In the data rows, the value 50 means zero.
Here are some points, one per row:
[63,66,64,44,53,69,35,36,46,61,49,58,35,56,62,42,30,53,57,54,40,29,90,37,54,46,87,40,37,52,34,60,45,
 36,58,44,46,31,41,44,83,49,38,82,55,54,30,32,47,55,47,53,74,39]
[65,45,44,56,41,55,56,62,55,43,51,58,51,46,48,38,57,36,40,54,42,46,36,71,99,65,43,42,45,46,52,38,33,
 29,50,51,47,43,70,56,36,38,61,56,68,46,37,46,46,77,53,71,62,67]
[58,50,86,38,49,43,35,55,45,47,54,73,63,35,62,39,48,57,40,37,70,31,73,61,58,52,72,29,41,46,75,53,48,
 41,67,49,51,37,50,39,93,69,44,52,39,59,57,51,54,61,60,54,45,49]
[40,49,50,74,47,34,35,83,44,27,80,77,39,62,68,39,36,70,38,41,54,50,30,35,42,42,37,93,36,39,35,34,37,
 43,49,42,37,53,39,41,44,57,42,35,46,86,39,38,47,44,57,34,39,53]
[46,46,29,59,52,40,56,30,44,44,45,48,55,46,63,45,59,49,51,37,60,99,65,30,62,72,62,58,43,42,45,76,58,
 37,37,46,47,36,46,47,45,49,55,33,51,56,80,60,31,51,54,49,41,65]
[37,36,54,45,37,71,51,47,39,54,40,48,46,34,40,52,70,47,49,51,84,51,30,30,43,71,20,30,73,45,34,50,94,
 49,59,61,44,39,36,70,46,31,73,67,66,89,62,30,39,43,59,37,70,30]
[36,40,55,41,56,50,59,39,69,45,46,43,40,56,35,99,40,70,67,48,51,31,31,44,49,45,44,35,65,63,37,54,37,
 32,42,54,23,45,45,28,74,74,50,39,78,41,46,50,41,61,47,46,33,39]
[41,38,27,32,99,37,55,31,73,41,46,42,67,80,34,23,43,52,83,80,50,36,21,31,40,55,47,32,34,49,48,43,39,
 39,38,61,87,69,33,42,99,30,32,34,42,47,49,44,45,51,52,59,48,48]
[22,57,54,36,49,69,40,42,55,37,62,34,53,39,49,42,59,53,28,49,42,29,27,66,35,51,60,61,42,41,40,87,44,
 39,46,50,54,41,66,95,33,58,60,31,44,33,46,76,59,44,50,42,81,54]
[47,40,43,45,48,34,66,42,55,70,43,33,45,41,30,39,51,74,37,57,38,32,39,41,45,44,48,35,37,56,28,31,43,
 51,49,46,99,35,42,35,81,68,27,37,77,55,70,53,59,49,42,60,29,41]
[46,67,72,52,48,33,31,74,58,55,38,38,67,77,53,42,32,33,34,47,39,57,42,19,55,47,62,67,37,31,54,33,44,
 62,47,65,32,58,44,41,47,51,38,36,41,57,55,36,66,38,73,46,37,45]
[43,49,61,46,58,41,57,37,52,41,21,49,33,48,45,66,40,53,69,60,43,36,34,46,55,43,45,36,33,55,39,35,51,
 40,67,47,99,52,49,29,38,83,70,48,72,50,49,44,40,31,41,53,37,43]
[26,28,54,54,42,91,85,63,37,45,47,67,32,44,39,41,69,56,54,42,42,45,50,34,39,55,55,58,43,52,64,44,31,
 71,48,70,47,58,49,45,47,31,65,87,43,41,70,55,31,52,72,49,33,48]
[56,58,49,49,48,36,44,48,62,33,38,37,30,29,42,52,45,32,51,47,37,25,53,50,35,46,33,57,69,59,75,69,41,
 48,42,47,48,39,18,99,33,54,53,40,54,42,54,49,48,65,38,58,65,68]
[43,26,51,38,45,62,43,84,40,38,40,36,35,59,52,49,57,47,48,43,57,98,53,75,44,47,69,38,57,49,43,34,45,
 59,65,48,54,85,40,59,47,34,31,72,51,42,50,56,44,53,63,25,49,57]
[37,35,40,35,35,22,48,38,33,47,43,45,36,35,35,32,33,39,64,43,64,16,28,53,42,72,48,38,36,38,42,38,99,
 34,41,48,20,33,42,58,35,29,55,81,52,31,39,67,40,33,38,44,29,35]
[40,49,53,44,76,52,44,45,64,47,45,43,37,39,46,77,52,72,31,99,75,39,55,44,43,32,47,37,48,73,48,45,45,
 36,56,37,35,35,67,42,51,41,67,44,70,27,54,39,41,50,35,51,34,41]
[52,25,41,44,53,38,40,53,37,60,59,50,57,47,45,76,40,43,62,57,50,36,78,36,45,36,53,43,49,54,74,75,54,
 40,64,40,58,45,95,65,73,72,48,64,60,52,37,45,49,46,63,48,63,33]
[44,88,42,34,51,55,58,67,32,50,82,37,33,37,22,51,76,33,50,44,37,38,60,65,52,40,61,41,61,35,60,99,48,
 32,49,73,58,53,51,39,38,37,62,32,44,55,50,47,57,45,39,39,50,63]
[39,43,43,36,42,44,38,33,50,37,55,47,45,45,54,82,49,55,39,56,42,35,44,32,41,27,77,43,99,66,52,37,54,
 42,34,31,75,41,83,52,65,28,56,49,45,44,42,34,52,70,39,61,35,41]
[33,72,51,54,53,42,43,53,81,91,53,61,59,91,47,41,68,56,57,44,44,46,57,73,74,42,28,54,56,48,45,31,47,
 39,42,36,42,58,55,59,29,63,43,56,29,50,62,37,47,54,56,36,44,61]
[47,77,39,34,65,36,47,55,47,42,54,57,37,41,87,45,80,40,60,47,40,65,56,48,41,80,31,49,50,37,36,52,42,
 99,56,39,41,56,53,41,59,51,49,47,45,39,44,81,43,51,49,54,45,38]
[87,48,52,46,41,50,41,61,64,52,47,36,49,45,41,35,64,54,52,51,32,31,52,51,33,55,50,49,46,75,55,60,61,
 46,37,50,44,52,51,55,24,55,78,44,67,63,46,69,55,95,33,38,68,55]
[37,66,38,66,58,55,49,62,51,63,46,50,51,43,25,33,34,49,58,35,45,88,25,79,55,51,44,71,49,72,70,38,44,
 57,54,48,37,26,67,32,40,62,32,65,51,48,41,39,61,54,38,68,78,42]
[54,34,31,52,26,42,41,46,43,47,49,43,51,46,44,52,35,47,55,80,68,32,53,41,46,48,77,37,94,44,45,60,33,
 42,39,38,57,43,60,47,66,81,74,72,35,30,44,32,45,45,39,42,50,36]
[39,63,46,99,45,42,48,45,56,50,53,14,51,51,85,46,39,61,46,34,72,27,49,46,62,40,46,77,39,58,57,46,42,
 56,41,62,43,80,47,35,32,40,37,46,47,83,43,43,65,42,57,39,35,47]
[60,39,43,48,41,45,53,62,63,85,32,61,31,83,55,42,46,70,37,39,56,58,49,63,43,66,29,68,57,50,69,54,37,
 28,63,48,46,50,59,41,31,49,43,48,28,50,47,47,67,43,34,83,58,51]
[46,57,99,68,46,40,56,34,30,31,66,54,91,46,51,47,34,55,63,53,39,56,73,47,47,60,30,42,45,46,59,49,44,
 42,75,39,53,52,48,42,56,56,36,54,29,43,46,47,73,65,42,50,45,34]
[53,60,33,46,38,66,44,59,47,34,43,78,70,73,48,49,48,60,45,35,55,48,44,52,88,41,36,33,41,63,65,46,45,
 63,45,75,47,37,52,55,28,46,39,61,61,26,56,45,90,47,37,54,66,53]
[88,63,43,49,53,77,33,52,45,52,59,50,59,37,75,58,66,48,87,37,40,47,39,50,44,58,57,75,60,40,45,49,47,
 48,75,39,38,51,48,47,57,37,46,42,53,35,83,66,34,31,49,46,51,69]
[46,39,55,30,35,48,66,38,50,66,53,67,56,42,49,50,48,49,50,54,38,91,56,72,46,74,57,53,49,68,42,63,53,
 83,35,35,42,77,40,60,51,40,45,45,63,61,39,35,50,32,58,35,37,84]
[56,51,42,99,52,41,45,61,58,77,34,73,67,57,53,50,59,52,49,44,45,53,31,72,34,35,47,24,44,38,40,52,39,
 54,35,56,39,47,55,57,44,39,39,36,40,65,36,40,52,40,64,60,42,51]
[50,36,57,48,52,41,59,33,50,41,55,53,43,46,59,37,71,28,60,43,47,83,75,39,51,37,51,40,63,38,41,45,36,
 67,42,35,40,41,44,32,32,36,38,36,51,58,59,98,39,30,54,53,59,58]
[62,47,54,38,46,42,47,35,45,39,48,45,87,45,64,51,43,43,40,38,43,62,84,81,45,41,43,75,32,42,55,23,38,
 37,31,57,39,57,43,41,82,53,55,47,36,62,51,40,61,43,47,52,50,18]
[89,56,47,39,60,66,93,41,44,54,69,47,39,48,58,44,62,31,45,26,58,43,41,38,47,47,65,41,46,52,53,56,51,
 68,79,48,34,60,58,76,40,74,47,24,38,32,42,42,38,38,34,39,50,47]
[40,24,56,54,44,90,78,61,47,50,64,46,38,57,65,55,39,48,47,80,41,49,46,68,42,49,51,59,67,47,61,52,92,
 76,42,77,64,43,39,50,43,43,54,53,41,56,67,49,30,62,60,58,50,51]
[41,40,34,46,47,48,39,33,37,56,39,38,53,54,56,61,44,41,35,40,52,76,65,40,55,44,35,44,36,37,37,57,52,
 85,59,57,38,63,46,31,55,41,60,51,38,48,48,64,36,48,44,52,65,99]
[63,67,73,57,73,46,38,56,33,56,34,67,82,44,39,38,36,46,33,49,65,56,61,42,61,31,41,96,51,47,40,44,44,
 48,44,63,50,76,41,43,44,45,36,46,43,41,37,49,47,47,68,43,36,33]
[81,77,38,51,42,57,56,55,70,44,70,45,39,47,25,68,48,48,39,60,55,51,55,45,55,61,62,51,41,57,54,38,60,
 45,44,38,55,53,35,64,27,55,70,59,57,51,47,75,81,62,69,69,66,47]
Along one direction, these points spread out more than along any other. Take the direction at right angles to it along which they spread out most. Go by this last direction. How many in every 100 of the points above lie lower along it than each point below? Round to a whole number. More than half of the points above lie lower than the first one.
[56,58,49,49,48,36,44,48,62,33,38,37,30,29,42,52,45,32,51,47,37,25,53,50,35,46,33,57,69,59,75,69,41,
 48,42,47,48,39,18,99,33,54,53,40,54,42,54,49,48,65,38,58,65,68] 8
[89,56,47,39,60,66,93,41,44,54,69,47,39,48,58,44,62,31,45,26,58,43,41,38,47,47,65,41,46,52,53,56,51,
 68,79,48,34,60,58,76,40,74,47,24,38,32,42,42,38,38,34,39,50,47] 15
[40,24,56,54,44,90,78,61,47,50,64,46,38,57,65,55,39,48,47,80,41,49,46,68,42,49,51,59,67,47,61,52,92,
 76,42,77,64,43,39,50,43,43,54,53,41,56,67,49,30,62,60,58,50,51] 10
[63,66,64,44,53,69,35,36,46,61,49,58,35,56,62,42,30,53,57,54,40,29,90,37,54,46,87,40,37,52,34,60,45,
 36,58,44,46,31,41,44,83,49,38,82,55,54,30,32,47,55,47,53,74,39] 74
[53,60,33,46,38,66,44,59,47,34,43,78,70,73,48,49,48,60,45,35,55,48,44,52,88,41,36,33,41,63,65,46,45,
 63,45,75,47,37,52,55,28,46,39,61,61,26,56,45,90,47,37,54,66,53] 46
[50,36,57,48,52,41,59,33,50,41,55,53,43,46,59,37,71,28,60,43,47,83,75,39,51,37,51,40,63,38,41,45,36,
 67,42,35,40,41,44,32,32,36,38,36,51,58,59,98,39,30,54,53,59,58] 26
[62,47,54,38,46,42,47,35,45,39,48,45,87,45,64,51,43,43,40,38,43,62,84,81,45,41,43,75,32,42,55,23,38,
 37,31,57,39,57,43,41,82,53,55,47,36,62,51,40,61,43,47,52,50,18] 95
[40,49,53,44,76,52,44,45,64,47,45,43,37,39,46,77,52,72,31,99,75,39,55,44,43,32,47,37,48,73,48,45,45,
 36,56,37,35,35,67,42,51,41,67,44,70,27,54,39,41,50,35,51,34,41] 56
[40,49,50,74,47,34,35,83,44,27,80,77,39,62,68,39,36,70,38,41,54,50,30,35,42,42,37,93,36,39,35,34,37,
 43,49,42,37,53,39,41,44,57,42,35,46,86,39,38,47,44,57,34,39,53] 82
[65,45,44,56,41,55,56,62,55,43,51,58,51,46,48,38,57,36,40,54,42,46,36,71,99,65,43,42,45,46,52,38,33,
 29,50,51,47,43,70,56,36,38,61,56,68,46,37,46,46,77,53,71,62,67] 44
[43,26,51,38,45,62,43,84,40,38,40,36,35,59,52,49,57,47,48,43,57,98,53,75,44,47,69,38,57,49,43,34,45,
 59,65,48,54,85,40,59,47,34,31,72,51,42,50,56,44,53,63,25,49,57] 38
